(in the rows, 128 means zero)
Each path below is one point turned by a fixed rotation once a step. After each direction that follows a path, write how fast that rotation turns it, in deg/step (0 if it stays still).
Each turn is a multiple of 5 degrees from 10 to 175, or 0.
Each row of a path follows its step; steps can be skipped.
path 1
step 0: [125 119 126 126 122 126 136 124 124 128 124 129 136 124 130 124 140 116
 127 130 127 127 125 123 138 136 131 125 128 135 118 127 131 132 129 131
 128 121 133 127 131 118 124 118 133 125 124 123 135 130 130 129 128 124
 123 124 136]
step 1: [133 128 120 127 130 121 130 133 128 123 128 128 130 123 123 128 119 117
 135 118 122 131 140 137 126 130 121 119 128 133 127 122 120 126 130 135
 119 132 130 133 122 132 135 128 125 127 130 121 123 126 127 121 126 124
 121 129 128]
step 2: [131 135 128 124 121 132 133 127 131 123 128 132 116 126 122 125 126 126
 131 128 127 128 124 133 128 128 130 134 125 124 129 118 130 132 140 123
 118 125 122 123 131 129 135 129 135 137 122 131 124 137 130 134 118 134
 139 128 131]
step 3: [127 131 125 129 122 130 127 122 115 126 133 130 127 137 120 131 141 125
 121 126 133 128 125 123 133 122 128 128 129 125 134 131 124 124 131 122
 124 130 123 140 133 125 130 126 129 113 127 129 130 125 119 125 122 127
 128 131 120]
step 4: [132 128 128 121 133 126 117 124 122 117 129 119 126 125 125 133 114 126
 124 132 139 126 135 127 123 127 131 123 126 131 128 129 127 132 127 122
 133 122 128 116 127 128 122 130 132 123 134 125 122 119 125 122 131 123
 134 128 129]
step 5: [125 128 131 123 135 124 127 126 133 133 143 124 124 124 128 131 137 133
 134 132 132 129 129 123 132 138 127 131 127 124 119 133 129 129 129 133
 120 124 130 122 120 132 122 118 135 136 131 128 133 138 119 130 128 128
 126 132 124]
step 6: [141 113 128 131 125 128 137 126 134 125 126 128 125 129 123 135 131 120
 130 128 118 123 130 128 136 126 129 127 126 127 129 131 123 131 122 141
 126 124 128 134 125 129 124 125 129 122 126 137 129 118 132 130 134 134
 129 128 123]
step 8: [123 130 121 121 129 123 120 121 120 136 123 129 124 135 132 126 134 124
 121 131 120 127 121 135 129 129 127 138 118 133 124 123 130 127 139 130
 130 129 132 131 134 122 126 122 133 133 119 127 131 129 124 123 124 133
 131 123 125]
step 9: [125 124 126 134 132 131 132 123 125 113 123 125 140 132 135 131 121 123
 127 131 136 129 132 132 135 120 127 125 131 129 122 132 120 134 133 127
 121 127 130 136 123 123 133 125 127 125 130 116 136 124 122 127 125 129
 128 123 126]
Speeds:
[129 126 130 130 126 127 129 128 130 129 128 127 128 126 126 128 127 129
 133 126 126 127 129 131 129 129 130 128 128 127 127 129 128 125 129 128
 125 129 127 128 127 129 127 130 130 128 129 129 129 127 128 129 127 128
 126 127 128] | 80
path 2
step 1: [129 132 135 127 127 137 125 120 128 119 118 127 121 115 125 135 118 125
 124 118 136 129 128 122 124 131 132 126 128 127 125 132 130 124 132 130
 132 127 132 131 134 127 126 131 133 133 135 127 127 131 137 128 128 129
 126 119 127]
step 2: [123 133 131 125 127 128 131 124 135 131 135 131 129 118 131 121 125 130
 123 123 122 121 123 114 130 133 127 123 126 127 130 129 133 132 127 131
 130 127 132 127 130 125 131 121 125 123 121 125 132 129 119 130 124 119
 134 120 140]
step 3: [129 131 133 128 127 128 132 130 130 135 119 129 135 135 127 131 118 132
 127 120 136 122 139 125 122 132 125 133 129 130 127 128 134 132 124 133
 127 129 123 120 138 129 129 125 130 124 129 122 127 122 120 119 137 122
 128 129 124]
step 4: [136 129 139 129 133 141 128 134 129 127 123 123 127 131 137 127 128 138
 130 122 128 127 122 136 126 134 126 124 125 129 115 124 124 129 129 128
 128 130 141 126 128 123 129 130 128 132 126 128 130 132 127 134 137 123
 125 129 138]
step 5: [128 137 118 129 118 129 126 126 123 133 126 120 123 130 131 122 125 129
 140 131 123 128 127 131 127 134 120 126 126 133 132 120 133 130 128 125
 130 116 128 120 129 126 133 128 126 136 116 131 133 125 122 123 129 122
 132 126 124]
step 6: [132 131 134 121 128 132 123 126 134 132 128 126 124 133 122 131 119 131
 129 130 137 135 127 134 124 124 118 125 139 124 134 130 133 126 138 123
 129 125 134 127 130 124 126 129 123 130 129 116 128 127 126 131 131 133
 129 139 121]
step 7: [125 126 129 137 124 131 130 126 134 125 129 123 112 123 126 128 125 131
 124 132 122 128 126 125 136 124 121 119 127 120 121 128 130 124 127 133
 139 127 130 121 122 122 133 123 130 128 125 133 131 121 133 133 130 133
 119 132 129]
step 8: [128 126 122 121 117 123 129 126 128 131 118 128 116 128 136 127 116 128
 125 131 122 129 129 122 133 120 124 132 132 132 132 135 124 127 125 128
 133 128 128 139 136 131 130 129 121 121 129 128 130 124 127 127 128 118
 132 129 124]
step 9: [137 121 140 126 122 129 126 131 135 126 122 128 129 126 129 128 126 123
 121 121 134 135 132 117 127 131 123 133 129 125 139 123 122 131 136 139
 129 129 129 130 124 129 126 123 134 132 124 128 129 128 137 129 131 125
 127 136 135]
Speeds:
[131 128 129 130 128 128 129 130 126 127 126 127 127 128 126 131 129 129
 129 126 128 128 128 130 128 128 129 126 130 126 129 130 128 130 128 129
 128 131 130 127 128 127 126 124 128 129 128 127 126 128 130 128 128 130
 127 126 128] | 125
path 3
step 0: [130 120 131 132 129 135 126 132 125 119 128 122 129 127 132 127 139 138
 134 125 129 137 132 122 130 124 127 131 134 119 132 133 128 125 137 127
 120 122 130 122 125 132 127 124 135 130 121 127 132 133 128 135 128 138
 141 131 123]
step 1: [130 114 132 131 128 126 137 127 127 131 131 125 126 137 124 128 134 135
 127 127 130 135 142 124 119 135 120 135 138 130 128 133 131 130 132 130
 126 122 123 126 139 128 132 126 137 131 127 127 130 129 125 128 128 134
 130 133 131]
step 2: [124 123 141 131 131 130 136 136 132 133 139 136 135 132 129 126 135 130
 120 126 124 124 131 131 128 128 126 127 141 131 118 134 126 120 132 127
 118 134 121 122 135 125 128 129 131 134 129 123 128 131 129 131 132 128
 127 131 126]
step 3: [137 126 132 121 131 128 130 124 131 133 129 135 138 130 132 134 134 131
 126 124 123 136 135 127 132 129 129 126 127 129 121 124 122 121 134 131
 123 128 116 122 121 127 127 132 131 131 122 119 122 130 132 126 133 143
 126 124 130]
step 4: [129 124 119 127 127 132 131 119 124 133 125 126 138 134 133 133 124 129
 124 123 127 131 124 131 135 130 122 128 130 127 126 130 118 129 132 128
 123 130 119 115 138 127 120 132 136 129 116 130 120 126 125 129 123 136
 136 131 132]
step 5: [128 128 128 129 125 139 122 124 121 124 129 128 130 133 128 130 126 135
 124 127 135 131 123 127 123 128 127 125 128 123 127 137 135 122 132 122
 120 122 120 120 136 126 120 130 125 139 130 122 124 124 121 131 127 141
 135 129 118]
step 6: [132 115 138 132 125 139 123 130 122 126 125 124 126 132 130 139 132 127
 129 137 120 128 132 126 126 129 123 129 129 120 127 133 135 125 138 128
 126 122 124 125 123 127 127 134 136 131 127 124 125 132 123 121 127 133
 132 139 126]
step 8: [127 125 134 118 133 132 126 133 132 141 125 130 137 133 129 131 137 129
 132 133 124 122 134 129 139 128 119 128 132 130 129 133 126 123 123 122
 120 129 123 126 130 126 127 133 120 138 124 120 125 125 123 134 126 131
 124 123 124]
step 9: [128 124 129 125 130 139 125 120 128 137 121 128 135 131 135 132 132 134
 129 128 125 132 127 119 129 123 129 130 133 128 128 117 118 117 123 121
 125 128 124 130 128 125 130 134 128 127 117 131 125 134 117 127 131 141
 126 129 127]
Speeds:
[127 130 126 126 130 129 127 127 126 126 125 126 129 128 126 126 127 125
 127 127 129 130 127 127 129 125 127 129 128 128 128 126 128 130 129 126
 125 130 128 128 128 125 129 127 127 129 126 128 126 129 129 129 129 129
 128 127 130] | 70
path 4
step 0: [124 129 127 134 132 121 130 126 135 128 121 134 127 119 130 125 131 129
 132 125 129 119 124 125 127 118 119 129 129 123 117 131 129 124 132 120
 130 125 126 125 121 108 131 135 131 112 122 134 126 132 124 126 127 132
 119 127 119]
step 1: [130 132 123 135 137 131 130 125 126 120 118 128 114 129 123 136 125 123
 124 122 126 118 121 125 125 133 132 138 125 131 126 128 130 129 123 118
 122 122 118 122 126 130 130 128 129 121 127 126 130 124 124 128 115 127
 139 129 144]
step 2: [138 130 132 134 125 123 131 132 128 132 120 132 130 132 123 124 133 125
 126 131 118 132 123 133 121 127 117 120 122 131 124 123 131 132 120 126
 128 118 127 132 118 117 112 129 130 133 123 126 127 121 120 123 131 119
 123 126 137]
step 4: [128 133 122 134 128 122 118 116 132 127 122 138 124 125 135 121 135 125
 137 121 132 127 126 131 120 123 127 126 133 113 129 121 126 127 124 121
 127 118 126 117 122 128 130 132 130 126 125 124 127 130 120 134 115 131
 123 132 134]
step 5: [132 128 131 127 137 130 130 134 120 122 122 120 125 132 125 126 132 116
 122 133 130 125 118 134 131 124 119 136 126 128 128 128 124 124 120 127
 121 112 121 123 131 115 125 124 132 123 127 131 122 133 119 117 124 133
 135 128 127]
step 6: [118 127 123 134 133 129 131 125 132 137 118 127 121 135 118 124 132 129
 127 123 119 118 129 127 129 132 125 118 126 131 113 133 127 125 120 121
 130 123 122 126 119 126 119 134 116 122 122 125 123 127 130 126 131 125
 121 127 131]
step 7: [127 132 122 135 129 125 133 125 128 131 119 128 122 119 135 135 123 129
 126 120 122 133 116 130 129 118 131 122 128 126 123 125 132 137 119 126
 123 118 131 132 125 124 128 123 123 132 135 133 139 132 117 130 125 128
 136 140 138]
step 8: [128 133 127 127 130 115 140 124 132 129 117 141 128 121 136 123 130 123
 135 134 125 124 126 126 128 125 115 129 125 127 131 124 122 128 130 128
 125 121 133 120 119 115 125 140 133 124 127 127 126 126 122 118 124 134
 126 121 126]
step 9: [132 133 130 127 141 132 119 123 130 125 123 122 125 124 120 133 128 125
 125 126 130 108 119 123 121 126 123 126 126 126 131 130 132 127 119 124
 124 131 121 123 120 123 136 122 121 114 130 126 127 127 124 121 120 126
 130 128 135]
Speeds:
[129 128 129 129 129 128 128 129 125 131 129 129 127 129 127 127 131 129
 127 127 124 129 126 129 126 127 128 129 131 133 127 129 127 128 127 129
 127 129 127 129 128 129 125 128 126 129 128 129 129 127 129 130 128 128
 129 128 128] | 85
[127 128 128 129 127 126 128 129 128 126 129 125 129 127 128 130 129 128
 131 127 125 128 128 129 128 127 127 131 126 128 127 125 127 129 128 128
 127 125 130 129 128 129 128 126 129 132 127 126 126 126 127 129 127 130
 129 128 128] | 125
path 5
step 0: [123 122 118 132 129 127 130 138 120 141 126 123 133 129 126 124 123 135
 125 132 124 133 140 128 139 124 125 121 130 121 122 124 133 128 135 127
 123 134 128 132 132 132 140 127 126 126 123 129 134 136 125 124 122 133
 126 131 133]
step 1: [131 138 122 128 129 128 132 127 125 131 141 132 123 129 126 127 118 115
 118 135 123 133 115 138 130 131 118 131 124 124 131 132 127 132 132 133
 132 130 126 128 128 124 129 127 126 124 130 127 132 141 132 130 122 130
 131 123 129]
step 2: [122 120 128 132 132 124 138 131 125 127 135 134 126 125 132 130 135 121
 126 128 125 122 126 118 119 130 125 129 121 124 123 133 129 122 128 124
 121 145 130 136 123 125 124 128 140 131 135 129 122 133 128 124 129 123
 131 120 132]
step 4: [116 136 135 123 133 135 123 127 128 138 131 130 124 125 126 132 127 126
 119 126 130 128 130 135 131 119 120 125 131 131 132 123 122 125 132 129
 126 127 131 124 119 130 123 131 134 131 125 128 131 120 143 125 125 134
 122 120 137]
step 5: [118 128 125 133 120 129 125 121 128 116 132 128 124 130 131 136 136 132
 131 131 125 138 134 133 125 125 128 133 117 125 137 130 128 131 132 121
 127 140 138 131 127 133 120 131 128 123 129 132 139 124 131 131 125 122
 128 123 123]
step 6: [134 124 129 124 128 136 125 124 142 122 132 133 116 138 123 126 123 132
 129 124 128 129 125 118 119 121 129 122 127 129 123 133 122 126 124 132
 133 134 122 129 123 137 127 119 124 134 122 135 131 128 130 133 123 123
 124 128 120]
step 7: [130 126 130 116 132 138 124 133 124 132 134 126 133 120 133 132 120 134
 135 115 125 135 129 132 130 121 133 130 133 131 127 126 130 127 122 122
 124 126 123 132 127 131 124 126 129 130 138 134 127 121 127 118 126 121
 118 130 129]
step 8: [120 141 123 123 126 127 127 126 136 128 138 124 135 127 125 127 127 131
 139 136 132 139 131 133 124 133 131 123 121 129 123 127 126 117 124 123
 127 116 136 133 124 124 133 129 119 124 126 124 127 125 130 129 127 124
 128 125 121]
step 9: [130 128 135 131 125 124 128 123 139 136 131 131 137 134 136 134 118 118
 126 122 120 132 131 118 124 132 130 138 127 131 127 137 125 125 128 125
 133 133 130 128 130 129 134 123 123 130 121 123 134 120 130 128 140 130
 128 128 124]
Speeds:
[129 130 130 127 128 128 128 129 128 128 128 129 128 128 128 125 126 126
 125 125 126 126 129 132 126 126 129 129 127 130 127 127 128 130 127 127
 127 128 127 126 127 130 129 127 129 129 129 125 129 129 128 129 129 128
 128 128 127] | 130
[128 125 127 127 127 131 129 130 129 131 127 125 127 130 126 127 127 128
 129 127 129 129 130 128 130 128 129 129 128 127 128 127 129 130 128 129
 127 124 126 129 128 131 127 128 129 131 130 128 126 127 127 127 127 128
 129 128 131] | 100
path 6
step 0: [131 132 130 112 118 124 120 133 127 131 131 127 121 138 135 121 131 123
 133 127 128 129 127 132 129 130 137 119 135 127 135 131 117 122 128 131
 119 121 121 132 132 127 135 134 126 131 119 127 127 133 127 136 129 121
 123 126 141]
step 1: [127 128 142 115 121 127 123 124 133 125 131 124 125 131 126 122 125 129
 116 130 136 121 126 129 132 136 133 139 135 122 140 131 126 126 137 126
 122 122 126 130 120 118 127 122 130 125 124 132 134 133 137 122 133 128
 124 131 128]
step 2: [130 130 136 118 127 135 128 127 124 127 122 129 136 128 128 135 130 130
 128 120 130 133 128 130 124 132 127 122 136 120 136 124 132 135 134 127
 132 106 121 125 126 128 116 119 127 128 126 129 124 129 140 132 134 128
 134 126 131]
step 3: [140 122 120 128 128 128 141 120 133 121 127 137 131 134 133 125 126 126
 127 129 131 135 128 122 131 132 126 125 126 122 129 133 131 135 130 131
 129 120 127 137 119 139 127 122 123 122 127 128 140 128 138 130 141 123
 130 122 124]
step 5: [126 134 129 130 125 128 129 125 127 128 143 133 122 139 128 131 126 121
 124 125 135 124 126 127 133 122 126 133 131 135 141 128 136 135 133 123
 125 132 134 132 130 124 133 133 119 124 126 144 127 139 130 130 130 124
 127 115 128]
step 6: [128 138 122 123 116 129 120 118 123 136 126 136 121 135 130 133 137 123
 123 129 127 124 125 128 128 127 138 130 133 125 133 130 138 126 128 132
 131 120 135 127 129 127 123 135 131 141 122 127 116 131 131 124 132 130
 129 117 130]
step 7: [136 128 122 124 120 132 130 125 132 142 124 136 127 121 135 126 133 125
 120 131 130 137 123 132 135 128 136 138 139 123 135 133 130 125 125 126
 124 125 127 132 121 131 132 120 120 128 123 134 129 129 137 120 115 131
 135 128 126]
step 8: [141 129 133 122 134 124 128 124 137 128 114 132 136 123 120 125 140 132
 122 131 126 142 118 128 126 123 128 127 134 131 133 121 129 123 135 135
 124 126 125 129 125 131 128 133 126 132 124 131 126 136 139 138 127 130
 125 126 132]
step 9: [136 129 140 123 130 125 135 117 132 124 135 131 129 134 133 133 136 121
 124 125 130 140 124 132 125 132 126 121 126 133 132 137 119 126 125 127
 125 132 126 120 129 129 124 137 120 129 123 138 138 131 136 132 133 124
 132 133 121]
Speeds:
[126 128 130 125 129 127 128 128 128 127 128 128 126 130 127 127 127 129
 128 128 127 125 128 127 127 129 126 128 126 124 126 127 128 131 128 129
 130 128 127 128 127 130 127 125 125 127 127 128 129 129 127 129 129 126
 131 128 128] | 40
[127 130 127 128 128 124 130 130 127 129 128 126 128 131 130 129 127 130
 127 129 128 128 129 126 127 129 128 126 124 130 130 129 128 127 129 125
 128 129 129 129 128 129 131 130 129 129 129 130 127 127 127 130 129 128
 131 127 128] | 65
path 7
step 0: [122 134 125 129 126 120 132 137 136 127 132 132 129 125 125 121 134 121
 128 129 134 136 120 120 129 125 130 131 125 124 123 123 131 140 129 124
 125 115 124 134 129 122 128 122 130 130 124 116 121 132 127 125 133 129
 127 118 133]
step 1: [122 131 123 121 119 117 117 126 130 126 137 118 121 134 125 126 131 125
 127 123 129 130 121 130 122 131 127 130 127 130 124 119 118 131 136 125
 130 124 129 133 121 130 129 117 127 135 122 121 128 137 128 128 127 124
 131 127 124]
step 3: [122 127 123 122 130 129 130 126 136 116 135 125 135 127 135 129 132 126
 125 130 132 133 122 124 130 124 130 130 130 119 134 143 120 130 124 127
 127 128 130 118 117 128 134 132 127 125 130 118 119 135 123 126 132 125
 128 120 128]
step 4: [128 131 118 127 128 126 133 120 135 119 136 129 130 134 121 130 133 121
 124 131 133 128 126 121 124 122 138 127 124 126 124 132 132 130 129 123
 127 118 125 130 125 122 132 122 137 132 137 123 132 135 127 126 129 132
 137 115 131]
step 5: [128 136 119 126 123 111 131 129 132 131 134 122 121 129 130 126 125 123
 131 128 133 134 129 124 129 129 141 128 130 125 132 120 121 137 128 124
 131 123 127 134 126 128 124 118 131 134 134 125 127 129 125 123 136 119
 123 124 129]
step 6: [124 123 122 117 123 118 122 123 126 120 124 117 137 132 134 130 130 127
 126 121 124 124 125 129 125 133 129 128 130 122 130 122 114 134 135 127
 127 119 131 122 133 129 122 130 132 137 129 123 129 132 123 123 132 123
 129 129 127]
step 7: [131 127 133 124 132 119 127 120 125 116 134 131 134 128 128 129 137 125
 131 136 126 131 123 126 128 128 129 133 138 125 130 133 116 139 128 131
 131 127 131 120 128 117 129 132 127 126 133 115 131 133 123 126 134 136
 126 130 129]
step 8: [126 135 120 133 131 126 134 121 140 122 131 130 132 134 127 130 130 114
 124 132 129 135 120 125 123 133 125 131 127 128 136 131 132 131 136 125
 127 121 129 126 126 125 127 128 129 123 125 113 119 131 127 126 137 129
 127 119 126]
step 9: [123 137 117 128 124 119 119 124 129 117 135 122 127 135 121 130 123 122
 127 138 135 131 129 119 132 129 133 122 122 130 127 119 130 131 135 127
 127 121 127 137 126 124 131 126 127 137 125 126 129 138 125 131 132 126
 127 126 128]
Speeds:
[128 128 129 127 128 131 127 128 128 127 128 125 129 128 130 125 128 127
 128 128 127 127 128 130 127 128 128 129 129 129 127 129 127 126 125 128
 130 131 129 126 130 126 127 129 131 130 128 126 128 129 126 128 128 129
 124 129 129] | 85
